In the rows, 128 means zero.
Each path below is one point turned by a fixed rotation once a step. After each direction that follows a path, write how fast that rotation turns it, in degrees a step (0 if it stays still).
Each turn is a multiple of 5 degrees from 10 to 175, or 0.
Each row of a path follows its step; steps can be skipped.
path 1
step 0: [130 131 139 134 133 127 131 130 125 135 138 131 133 122 118 122 119 130
 125 118 132 119 126 138 135 138 140 126]
step 1: [121 131 147 122 131 129 118 126 133 130 122 134 130 128 130 132 119 124
 127 124 117 126 127 136 113 133 128 131]
step 2: [134 129 136 143 126 126 132 120 118 126 130 120 120 140 131 130 123 132
 130 133 119 119 134 133 117 129 133 135]
step 3: [124 130 123 137 137 118 134 118 139 121 124 143 116 127 131 129 129 134
 121 135 128 126 123 128 120 132 134 130]
step 4: [138 135 133 134 133 126 134 132 127 122 136 130 132 125 127 112 129 127
 120 131 129 128 117 140 134 137 138 132]
step 5: [118 132 141 116 129 129 126 120 133 134 120 129 126 125 132 122 121 132
 124 120 125 137 127 140 129 137 137 133]
step 6: [121 125 137 138 129 134 130 122 130 128 140 116 131 138 131 130 120 128
 137 131 119 125 134 138 123 134 138 124]
step 7: [127 125 134 140 132 121 132 122 130 129 125 144 121 126 127 140 124 134
 127 119 128 120 130 126 117 134 139 122]
step 8: [143 139 135 134 135 125 128 131 133 119 135 137 128 130 133 122 126 118
 122 130 121 117 123 132 120 132 128 135]
step 9: [134 131 133 126 124 125 128 115 125 125 118 128 117 123 131 124 128 136
 119 125 121 133 124 142 130 131 133 144]
step 10: [118 134 128 131 133 125 131 115 140 130 140 123 128 134 126 122 123 131
 132 142 122 131 127 139 132 133 136 131]
step 11: [123 123 137 137 136 123 130 125 122 130 129 132 132 122 121 131 122 138
 125 123 129 128 121 135 127 140 140 114]
Directions:
[130 130 124 131 130 127 127 131 129 128 128 130 130 125 127 130 123 127
 124 130 131 128 127 128 128 124 134 124] => 95
[128 127 133 129 131 130 125 127 126 128 127 127 129 135 126 130 126 129
 130 127 128 128 126 122 125 126 129 124] => 70
[126 126 129 128 126 128 124 125 130 126 128 128 129 127 123 124 123 128
 133 127 132 130 126 131 132 127 128 129] => 70
[132 128 132 127 132 127 126 134 127 129 128 129 126 127 128 128 124 124
 125 127 128 134 129 128 130 130 125 131] => 95
path 2
step 0: [126 138 132 134 125 132 130 137 109 123 140 123 137 123 139 137 135 130
 134 127 126 124 130 132 123 139 127 124]
step 1: [130 120 121 134 121 127 130 114 127 118 121 125 124 137 125 134 111 134
 130 123 134 129 119 118 135 128 126 118]
step 2: [113 132 126 134 143 126 121 122 122 142 131 127 131 131 125 126 129 114
 129 136 122 118 122 133 128 127 133 135]
step 3: [124 114 125 127 130 128 140 132 117 131 129 131 127 121 132 137 129 137
 132 112 127 133 143 135 126 126 131 120]
step 4: [130 132 124 120 132 140 129 126 140 123 126 124 122 119 130 121 112 121
 136 125 127 125 114 121 127 133 139 125]
step 5: [131 119 128 139 126 116 131 120 130 127 138 128 134 128 128 129 139 118
 134 132 128 127 130 143 127 142 131 138]
step 6: [133 120 128 129 140 131 128 129 120 119 126 144 135 131 130 123 115 134
 130 126 125 134 135 117 115 125 123 125]
step 7: [111 131 131 119 126 135 123 124 124 116 135 115 135 120 132 123 126 128
 122 130 140 122 119 133 131 130 133 135]
step 8: [125 125 123 138 120 111 123 120 138 133 124 133 142 130 129 129 125 138
 131 121 119 134 133 134 134 128 136 121]
step 9: [129 138 135 131 141 131 125 137 123 136 137 134 128 124 128 135 119 133
 129 122 130 115 123 115 119 137 129 130]
step 10: [128 124 117 135 120 122 131 126 115 114 128 108 121 124 126 127 128 134
 137 127 130 120 130 135 134 130 127 127]
step 11: [116 126 122 136 127 128 135 121 131 132 123 145 133 133 131 129 121 116
 137 137 120 126 120 117 132 126 131 120]
Directions:
[123 127 128 125 131 128 124 126 128 133 126 128 129 127 127 130 128 131
 123 124 129 131 127 131 129 124 131 128] => 70
[130 124 126 129 125 127 129 128 128 129 131 126 127 132 127 123 126 131
 130 122 127 131 130 128 132 126 126 130] => 155
[131 127 130 122 130 131 127 128 125 125 131 126 127 124 127 130 126 130
 126 126 126 128 129 126 131 131 124 125] => 120
[131 123 128 124 131 131 130 127 131 126 128 130 127 126 128 125 129 123
 129 128 128 133 129 132 125 129 130 131] => 40
[130 127 128 126 126 130 132 130 125 128 123 125 127 129 130 125 125 132
 125 128 130 126 122 131 125 130 128 129] => 120
[128 126 131 128 123 124 125 126 124 127 123 131 124 127 131 128 129 127
 127 126 126 130 130 126 127 130 131 127] => 145
path 3
step 0: [140 128 123 123 132 135 115 118 140 133 123 128 132 124 129 127 121 115
 125 119 126 140 138 124 137 140 128 136]
step 1: [118 132 132 144 131 138 134 141 118 121 126 137 126 127 134 128 133 131
 135 132 141 128 138 129 138 120 127 125]
step 2: [139 127 129 125 127 120 132 130 125 139 123 135 122 137 123 121 115 124
 132 121 121 111 124 127 122 144 131 123]
step 3: [116 132 133 128 141 143 127 115 125 132 120 130 139 116 120 137 133 139
 129 127 125 138 124 130 124 130 124 125]
step 4: [133 134 117 135 122 134 123 146 119 137 135 120 135 128 138 122 123 116
 118 129 126 121 126 136 123 124 124 133]
step 5: [125 120 143 126 127 127 130 126 131 128 126 135 115 117 123 132 130 122
 135 117 132 131 112 135 133 126 145 129]
step 6: [125 133 127 135 134 119 126 116 124 139 112 116 132 141 137 135 130 124
 122 139 124 123 129 121 134 125 122 130]
step 7: [136 120 138 128 117 142 112 129 120 118 131 132 128 119 123 116 122 131
 126 138 136 129 122 121 125 132 127 129]
step 8: [120 125 129 140 131 116 130 128 133 126 122 123 125 129 132 118 130 140
 121 118 117 123 135 147 127 124 136 126]
step 9: [127 122 117 124 132 123 124 120 130 132 132 133 133 117 119 134 130 125
 134 131 134 110 119 113 122 120 123 138]
step 10: [130 124 132 122 128 130 133 133 126 124 126 116 124 134 127 130 135 127
 123 146 128 142 131 138 108 126 136 124]
step 11: [119 130 121 123 110 120 120 128 137 130 135 125 132 136 123 121 132 132
 120 115 130 130 115 123 142 127 127 132]
Directions:
[130 128 130 130 125 130 130 127 130 126 124 132 130 127 130 126 127 134
 128 129 125 123 130 127 128 130 125 125] => 65
[125 125 131 129 131 128 132 129 128 127 127 122 133 131 132 129 128 130
 127 125 132 128 129 129 128 126 127 125] => 155
[131 124 132 129 130 130 123 130 133 129 130 130 126 130 129 133 127 129
 127 126 130 127 126 127 125 130 126 130] => 155
path 4
step 0: [130 130 121 115 134 126 131 136 125 127 130 139 130 141 131 135 121 126
 124 133 128 117 125 123 131 126 137 118]
step 1: [131 127 125 135 132 126 134 135 133 113 127 128 132 129 138 125 122 122
 133 133 138 137 128 134 140 125 124 133]
step 2: [133 133 137 133 135 122 132 112 129 127 129 131 118 117 135 135 130 121
 131 121 124 129 130 121 127 124 124 132]
step 3: [123 116 127 123 127 128 120 124 125 131 129 115 128 115 131 125 124 131
 127 128 117 122 130 121 136 138 134 121]
step 4: [119 129 129 123 126 126 121 139 134 127 129 124 125 132 125 121 134 121
 111 122 139 132 133 126 124 127 136 121]
step 5: [127 127 131 141 132 124 137 131 126 135 121 124 125 138 124 124 123 134
 123 121 124 135 132 143 127 122 124 131]
step 6: [129 141 133 131 130 137 125 122 124 136 129 128 123 125 128 130 136 144
 136 133 132 117 128 129 133 120 126 124]
step 7: [126 119 127 126 122 145 133 130 123 129 124 136 139 129 134 129 127 126
 137 128 132 125 133 122 124 134 139 121]
step 8: [123 128 124 125 136 133 121 132 126 117 132 130 130 138 125 132 118 125
 126 123 134 135 129 119 124 124 124 144]
step 9: [132 123 130 125 136 110 129 121 124 123 132 136 123 138 137 129 130 134
 131 122 125 127 119 133 133 133 124 129]
step 10: [126 125 123 121 129 122 128 123 130 130 136 114 129 119 138 126 137 122
 139 140 132 129 133 131 132 122 124 122]
step 11: [131 121 126 131 121 126 129 125 138 135 119 126 132 125 129 136 130 116
 119 121 126 127 129 117 129 117 139 129]
Directions:
[128 130 123 126 129 124 126 132 120 127 126 128 127 129 128 128 126 128
 124 126 130 131 127 129 127 129 127 126] => 85
[132 131 126 129 129 134 131 132 128 129 129 130 125 127 130 131 123 128
 130 127 131 125 127 130 128 130 130 130] => 55
[123 130 127 127 123 130 132 127 129 126 127 127 128 132 131 127 127 127
 122 129 128 127 127 127 130 129 128 133] => 100
path 5
step 0: [129 135 117 127 125 130 116 127 127 130 115 137 135 129 130 114 136 139
 124 130 123 128 124 124 131 133 117 121]
step 1: [120 131 124 130 130 121 140 128 133 133 131 129 122 125 125 129 120 137
 136 124 118 125 129 124 118 130 109 120]
step 2: [121 115 124 124 134 137 123 143 132 121 122 128 124 126 125 135 135 136
 119 128 120 125 129 132 114 124 128 120]
step 3: [119 134 130 122 122 129 130 130 124 134 135 125 144 134 127 132 134 128
 116 137 136 124 129 130 118 124 113 130]
step 4: [122 121 129 135 124 126 135 118 122 121 130 125 130 116 124 117 128 136
 119 122 126 109 131 134 120 129 129 135]
step 5: [129 130 129 125 116 129 123 126 123 122 125 132 119 110 131 131 137 127
 121 123 133 141 129 139 122 130 116 130]
step 6: [122 137 123 147 131 126 118 129 134 136 128 127 133 122 133 132 127 125
 121 116 137 120 126 128 129 133 121 119]
step 7: [119 124 136 125 119 123 121 134 133 121 137 131 133 118 121 121 132 120
 134 116 121 127 131 117 122 126 128 118]
step 8: [126 123 132 127 136 131 131 139 121 131 130 134 133 128 112 128 137 123
 132 123 138 128 123 144 128 133 123 119]
step 9: [119 130 118 130 130 132 123 120 132 127 124 122 146 129 114 123 133 125
 128 125 127 134 128 126 122 141 129 139]
step 10: [129 143 134 125 134 133 137 127 122 129 120 135 125 118 124 111 135 135
 130 126 129 127 135 120 121 135 126 124]
step 11: [117 122 126 133 139 134 125 123 129 135 131 137 125 119 124 129 116 139
 126 128 129 145 131 131 121 128 122 122]
Directions:
[128 126 127 127 128 129 128 128 130 128 130 134 128 132 130 131 131 124
 131 128 125 124 125 128 123 133 128 126] => 60
[129 128 130 129 126 130 132 128 127 126 129 131 124 125 124 130 128 132
 132 125 128 128 124 127 125 123 131 129] => 120
